In the data rows, the value 128 means zero.
Here are some points:
[182 103 179 174 147  92  90 117 167 184 142 149 165 170 127  82 112 123
 168  96 125 169  85 129 163 146 123 155 125 137  74  90]
[105  78 104 154 125 154 126 153 124 130 144 112 110 121 108 137 111 157
 103  90 105 103 120 118 152 145 110 102 151 102 102 101]
[122  92 119 119 135 126 129 127 122 113 134 122 115 151 123 131 111 139
 112 102 102 131 123 113 110 142 109 129 130 152 142 117]
[106 134 128 134 135 134 139 127 138 110 109 133 160 155 117 119 145 110
 127 133 104 131 140  93 130  99 124 150 115 158 138 126]
[105 154 125 145 130  84 124 136 146 142 165 134 125 124 140 130 167 120
 115 149 139 128 125 140 134 144 131 128 138 107 130 127]
[122 154 114 154 146 126 121 124 125 133 121 109 113 136 106 115 142 135
 134 146 119 115 140 120 155 118 119 122 118 129 153 146]
[130 139 124 124 147 126 127 112 131 119 112 117 109 141 117 123 144 142
 114 123 117 129 125 119 118 121 119 114 117 126  95 128]
[147 114 157 110 130 147 112 113 134 131 107 157 152 133 113 144 112 135
 131 113 106 158 117 111  99 115 119 155 124 135 154 119]
[115 137 111 146 118 115 115 143 120 113 166  96 107 118 130 121 156 122
  97 173 151 106 130 128 146 137 118  93 152 106 143 141]
[ 96 147  86 160 121 116  97 121  73 166 114  96  78 119 118  82 128 143
 175 141 123  97 177 148 154 116 123  80 120 135 158 172]
[136 117 133 125 134 140 145 115 145 102 108 142 135 125 130 126 116 132
 124 118 123 127 136 110 138 116 105 140 115 149 152 109]
[134 140 130 126 140  82 135 110 115 116 107 125 107 141 162 135 132 118
 117 134 155 117 119 163 149 125 148 126  95 128 128 132]
[126 115 118 134 147 154 109 127 145 111 106 139 108 141 137 131 135 144
 106 121 135 143 127 138 131 118 122 117  99 123 128 117]
[121 118 104 130 155 111 112 130 119 130 111 119  93 142 114 129 124 146
 116 114 125 108 118 124 141 135 102  98 104 120 142 122]
[104 130 110 124 134 152 152  99  95 126 112 104  93 128 122 169 120 139
 142 122 130  91 131 133 141 117 128  98 111 141 110 119]
[126 143 136 109 121 108 140 123 144 120 133 138 136 123 121 119 159 129
 126 147 118 124 127 132 129 127 117 140 127 133 114 133]
[119 153 126 163 128 112 126 110 122 122 147 119 105 121 114 136 142 146
 118 146 112 123 143 115 153 139 106 101 146 120 153 143]
[115 130 107 124 136 152 122 120 118 104  97 140 113 130 119 136 122 148
 130 107 128 128 134 147 139 110 126 122 110 146 117 107]
[112  70 126 139 107 158 134 169 128 108 169 117 138 120 122 122  84 152
 107  99 112 117 141 117 134 151 117 136 172 134 125 127]
[101 192 117 146  13  68  88 228 116 104 223 109 114  19 218 139 197   0
 117 172 205 116 138 212 141 223 227 116 227  18 119 119]
[134 114 144 133 104 178 133 100 136 120 132 135 155 109 146 135  99 147
 102 106 145 140 127 158 119 111 172 147 147 124 135 126]
[131  95 129 144 107 141 146 135 102 109 160 103 120 109 126 140  84 150
 111  91 119 118 131 124 138 160 131 120 159 106 112 140]
[121  84 138 130 145 124 121 153 122 104 145 123 131 159 117 118 107 126
 101 116 125 128 125  99 126 140 109 118 137 154 128 140]
[162 162 150  99  97  86 164 171 159 127 165 148 162  88 157 102 179  89
 108 169 163 158 139 153  91 170 171 154 168  56 107 150]
[133 132 119 129 136 115 124 114 114 121 117 121 120 144 108 139 119 123
 123 127 106 130 121 120 119 121 129 121 105 137 131 126]
[115 113 121 134 148 126 122 129 126 104 104 130 137 146 120 120 129 134
 133 125 123 116 145 102 148 111 107 135 108 147 137 121]
[132 100 141 109 123 141 132 125 138 130 155 137 140 133 113 142 108 139
 110  94 120 130 116 119 111 132 120 135 158 119 143 126]
[123 145 120 136 140 128 112 137 122 111 114 116 122 149 110 124 153 119
 105 162 116 130 120  99 148 124 114 127 103 135 128 138]
[ 65 129  52 139 124  94 100 134  86 119 129  68  45 101 169  81 156 125
 151 147 190  72 157 175 167 126 139  58 102 123 167 138]
[114 117 104 142 113 172 146 125  98 115 115 112 107 119 161 148 105 145
 112 108 162 121 136 170 138 128 176 106 115 117 104 124]
[168  96 162  70 111 144  80 158 192 189 161 161 179 124 119 195  96 128
 176 105 127 175  29 111  62 151 116 161 142 123 175  50]
[114 119 120 165 159 125 116 140 119 154 107 136 122 143 111 129 115 125
 160 121 119 132  92  97 171 117 118 139 106 142  98 103]
[126 134 124 136 147 139 125 125 125 107 103 125 117 145 119 128 134 138
 113 119 123 125 136 116 149 122 114 120 114 125 120 128]
[ 93 121 104 149 129 149 138 117  99 124 120 100  97 128 156 148 116 134
 121 106 155 100 117 154 139 121 164 104 116 119 115 127]
[122 157 122 172 139 117 130 116 131 142 139 116 132 154  99 138 145 121
 112 132  88 122 134  97 137 139 123 119 134 132 144 151]
[153 130 142 123 146 132 132 110 114 114 104 131 127 137 121 142 122 133
 113 122 123 124 127 117 128 120 115 132 109 129 135 134]
[179 102 179  94 121 151  72 131 170 162 142 167 160 115 143 187 102 150
 155 106 139 181  77 134  90 142 130 167 136 100 167  91]
[113 111 108 137 152 142 112 129 131 117 102 139 116 140 138 123 126 125
 126 127 143 119 135 123 154 114 106 130  90 138 144 116]
[111 110 109 131 123 165 135 110 117 104 109 116 109 123 147 133 118 148
 115 120 138 114 140 151 128 106 139 113 115 135 124 122]
[130 112 159 119 119 136 113 105 152 150 124 132 147 142 129 153 128 129
 150 111 110 150 123 102 119 114 108 138 127 133 159  90]
[125 121 136 134 136 137 131 107 139 127 125 125 125 144 122 134 125 137
 108 132 121 120 127 115 142 119 105 128 113 139 153 137]
[123 165 115 127 145 127 121 179 134  99 167 114 106 130 107 116 192 127
  96 172 125 127 124 112 134 177  97 105 167 114 130 148]
[124  92 128 111 146 137 137 125 129 104 123 122 121 136 122 125 114 133
 114 118 114 117 146 130 130 118 110 141 116 152 123 115]
[104 149 116 125 168 157 124 135 131 131 147 113 116 168 141 129 160 142
  97 168 126 104 127 117 125 136 132 126 139 159 138 134]
Then 18 other points, each followed by its number:
[131 131 118 135 140 142 133 117 120 119 106 120 120 148  99 122 118 131
  93 134 112 116 109 110 131 111 116 106 113 136 113 146] 0
[162 138 159 119 131 102 131 117 156 144 124 162 158 141 131 100 141 135
 136 148 137 166 133 124 120 125 120 141 115 125 103 147] 1
[166 102 147 122 113 162 119 129 150 114 142 139 144 114 142 136  95 145
  98 106 145 148 113 146  98 143 158 146 131 115 134 135] 2
[140  87 139 132 122 129 114 138 135 112 150 115 128 140 136 124  99 132
 100 119 131 145 131 103 124 150 108 121 127 119 141 130] 3
[104 174 116 149 110 101 112 175 123 135 172 118 126 120 120 131 170  97
 106 174 113 108 124 109 162 176 126 114 164 103 137 133] 4
[172 148 181  97 100  90 163 106 163 149 132 173 196 109 141 102 141 127
 153 137 135 176 158 148  93 119 162 194 135 129 107 147] 5
[112 128 110 132 142 148 124 119 139 119  96 120 136 136  95 116 130 127
 112 128 108 120 116 101 141  92 127 133 111 145 112 130] 6
[ 60 124  56 148 144  88 118 121  72 152 109  71  70 160 154  65 118 135
 139 136 164  64 114 148 131 107 152  57 106 147 169 126] 7
[140 134 145 134 135 143 117 102 134 126 105 138 136 145 113 144 127 130
 125 119 107 150 122 114 125 115 116 127 117 142 146 121] 8
[137 121 122 143 139 135 144 116 113 119 116 126 134 150 137 120 111 129
 105 118 122 124 133 126 114 128 135 124 116 133 123 144] 9
[150 101 157  99 120 162 107 139 144 130 137 152 169 104 125 143  92 157
 127  97 124 144 110 134  87 124 153 173 150 118 150 117] 10
[125 131 110 141 135 110 118 130 117 116 139 112 113 116 115 125 147 127
 113 157 128 103 127 119 143 130 104 102 128 118 153 140] 11
[132 108 135 115 156 137 128 121 138 134 102 151 124 137 117 137 115 139
 124 123 116 125 118 116 122 113 104 149  98 138 169 121] 12
[155 160 170  92 120 116 156  98 145 193 121 162 166 132 117 107 135 130
 220 138 112 161 194 120  99 112 117 166 133 153  84 168] 13
[117 124 132 124 157 118 131 111 132 105  97 134 133 137 126 114 140 136
 116 132 121 118 135 124 127  98 119 132 113 151 134 125] 14
[185 141 176  96 138 100 164 132 190 173 117 177 168 140 144  48 150 119
 177 154 140 179 174 133  86 126 133 180 101 129  90 178] 15
[118 144 115 122 140 146 116 112 106 129 106 106 114 152 129 133 141 132
 120 141 108 120 132 120 119 116 128 115 113 142 103 125] 16
[133 114 123 120 154 116 120 128 128 105 104 130 123 130 103 135 115 122
 123 113 116 116 126 113 153 124 102 142 100 139 124 125] 17
Which two of these numbered points are nearest to each point below, ignoring the 3 directions in which the first points spread most? Their numbers follow each, nearest first.
[143 127 127 131 140 111 133 123 124  90  96 133 146 147 128 118 111 143
 112 130 144 136 140 136 117 100 150 125 112 160 114 119] > 14 9
[155 164 143  73 130 123 148 152 123 146 139 129 136 119 124 109 153 122
 151 169 108 148 187 126  73 158 126 161 142 134  94 188] > 13 1
[159 114 149 109 106 168 110 120 119 115 105 150 151  95 147 153  89 142
 117  98 139 137 122 159 104 114 166 144 135  98 127 123] > 10 8
[114 138 121 145 123 101 119 111 111 131 143 102 102 119 130 132 160 127
 136 131 120  95 146 126 152 132  99  93 138 116 148 143] > 11 8
[142  85 134 122 109 154 138 158 123  97 166 129 127 110 117 146  80 147
 104  90 103 146 133 115 114 165 120 129 172 124 124 122] > 3 4
[129 127 131 143 140 110 138 112 133 126 118 135 132 150 130 132 127 126
 112 130 101 134 134 103 119 128 111 130 104 146 149 125] > 9 8
[110 117 108 131 148 111 121 127 114 139 107 105  94 135 131 110 146 141
 148 141 129 100 138 111 149 119  98  98  97 122 168 128] > 12 11
[148 134 144 144 154 134 129 120 140 139 103 148 126 147 124 149 129 133
 133 143 122 146 140 117 142 116 104 145  96 139 159 147] > 12 8
[113  97 114 115 143 131 114 153 126 124 154 119 117 145 104 119  88 130
 110  98 119 126 104 117 125 145 113 115 149 138 143 132] > 3 4
Now 18 new points, numbered from 0 again:
[121 167 139 155 137 112 124 120 115 134 158 135 132 154 112 145 143 125
 117 141 106 141 114 111 135 144 121 130 155 145 128 130] 0
[124 104 123 178 150 138 129 138 132 169 142 128 116 136 100 146 103 132
 156  97 118 128  62 116 191 133 107 124 137 132  91  74] 1
[103 133 115 143 127 123 128 112 120 128 124 103 119 140 109 120 144 137
 117 134 105 112 127 110 132 106 125 111 127 136 140 138] 2
[125 132 114 143 140 148 136 112 105 122 108 121 116 126 101 135  93 136
 118 115 118 114 109 116 151 108 120 118 122 139 115 136] 3
[139  96 131  99 135 135 119 133 130 126 137 147 135 133 113 138  92 143
 141 113 127 131 114 114 100 129 101 136 136 142 167 106] 4
[154 113 144 104 120 161 136 123 158 103 118 156 143 116 129 143 101 145
 129 122 138 157 125 142 115 113 127 147 114 147 147 120] 5
[157 136 163 151 147 120 119 108 149 195 108 145 164 146  97  99 127 122
 179 108 106 161 111 108 132 111 136 156 122 137  66 121] 6
[ 98 175 106 142  32  57  89 207 112 108 227  94  97  22 240 131 183   5
 122 190 230 104 136 214 157 216 208 100 206  23 148 147] 7
[121 127 122 136 125 141 137  99 107 127 114 108 127 128 105 157 116 129
 124 107  97 123 125 108 121 103 129 118 130 127  92 119] 8
[133 157 140 124 103 102 140 126 145 120 129 131 155 114 137 121 151 120
  99 140 133 147 121 151 115 124 169 137 138 111 103 132] 9
[144 100 145  89 128 145 111 146 148 131 149 150 142 111 116 150  86 143
 139  95 129 139  96 125  97 139 114 149 148 130 158 108] 10
[154 116 155  96 120 153 122 121 151 124 107 174 152 101 130 162  97 140
 149 106 130 138 128 146 126 114 128 166 120 127 158 110] 11
[151 142 144 132 127 144 134 105 124 118 119 139 144 141 130 137 110 130
 120 118 129 153 130 145 122 117 141 128 122 139 119 133] 12
[102 119  94 116 143 112 121 105 101 163 123  85  94 145 118 105 128 125
 139 118 117  93 103 125 115 110 123  88 112 127 155 132] 13
[129 113 129 124 136 162 125 125 143 106 102 144 122 130 142 123 126 138
 110 116 132 136 130 141 125 117 141 147 106 130 136 120] 14
[118 126 113 135 130 122 124 106 128 115 118 109 134 140 111 117 143 128
 118 127 109 122 132 101 137 115 106 121 114 147 152 135] 15
[112 111 127 136 136 157 134 110 129 119 122 119 114 119 128 129 129 148
 106 114 134 110 126 125 148 116 117 116 125 126 137 129] 16
[138 174 144 124  59  78 149 192 141 106 188 149 148  77 168 141 183  60
 116 166 157 144 141 163 105 190 161 143 194  71 118 122] 17
The same question for these:
[ 69 121  90 136 132 160 138 104  86 150 119  86  93 127 123 165 119 136
 156 125 132  79 122 135 140 101 138  94 115 158 100 116] > 8 2
[137 122 136 132 120 139 145 111 124  94 106 134 144 138 111 127 108 138
 114 122 106 134 140 110 122 110 121 129 122 163 128 118] > 17 12
[159 122 145 120 129 155 127 127 139 116 116 154 146 119 104 151  94 152
 121 117 135 154 128 134 118 119 131 146 123 135 140 125] > 5 12
[ 93  88 100 185 137 138 147 153 112 157 152 106  96 126 125 148 106 133
 140 101 133 100  68 105 189 149  99  90 134 129 104  98] > 1 3
[180 144 181 102 133 118 135 133 174 207  92 189 181 131 110  42 149 137
 219 138 120 186 187 128 111 109 131 185 113 120  60 158] > 6 12
[119 140 117 125 163 149 135 112 103 107 105 121 114 141 131 120 135 144
 118 157 128 103 131 126 130 108 127 132 117 150 131 139] > 14 16
[155 131 154 135 129 152 115  89 121 122 114 126 144 141 119 147 114 151
 104 128 118 148 134 134 116 106 139 129 123 130 128 138] > 12 9
[175 128 163 110 132 106 147 119 167 192 124 175 166 140 124  82 127 129
 219 139 140 167 148 128 134 115 103 155 106 146  80 130] > 6 12
[116 146 124 132 111  91 127 137 128 114 138 117 120 119 146 131 160 107
 113 156 132 114 135 134 142 145 133 136 130 114 138 129] > 15 16
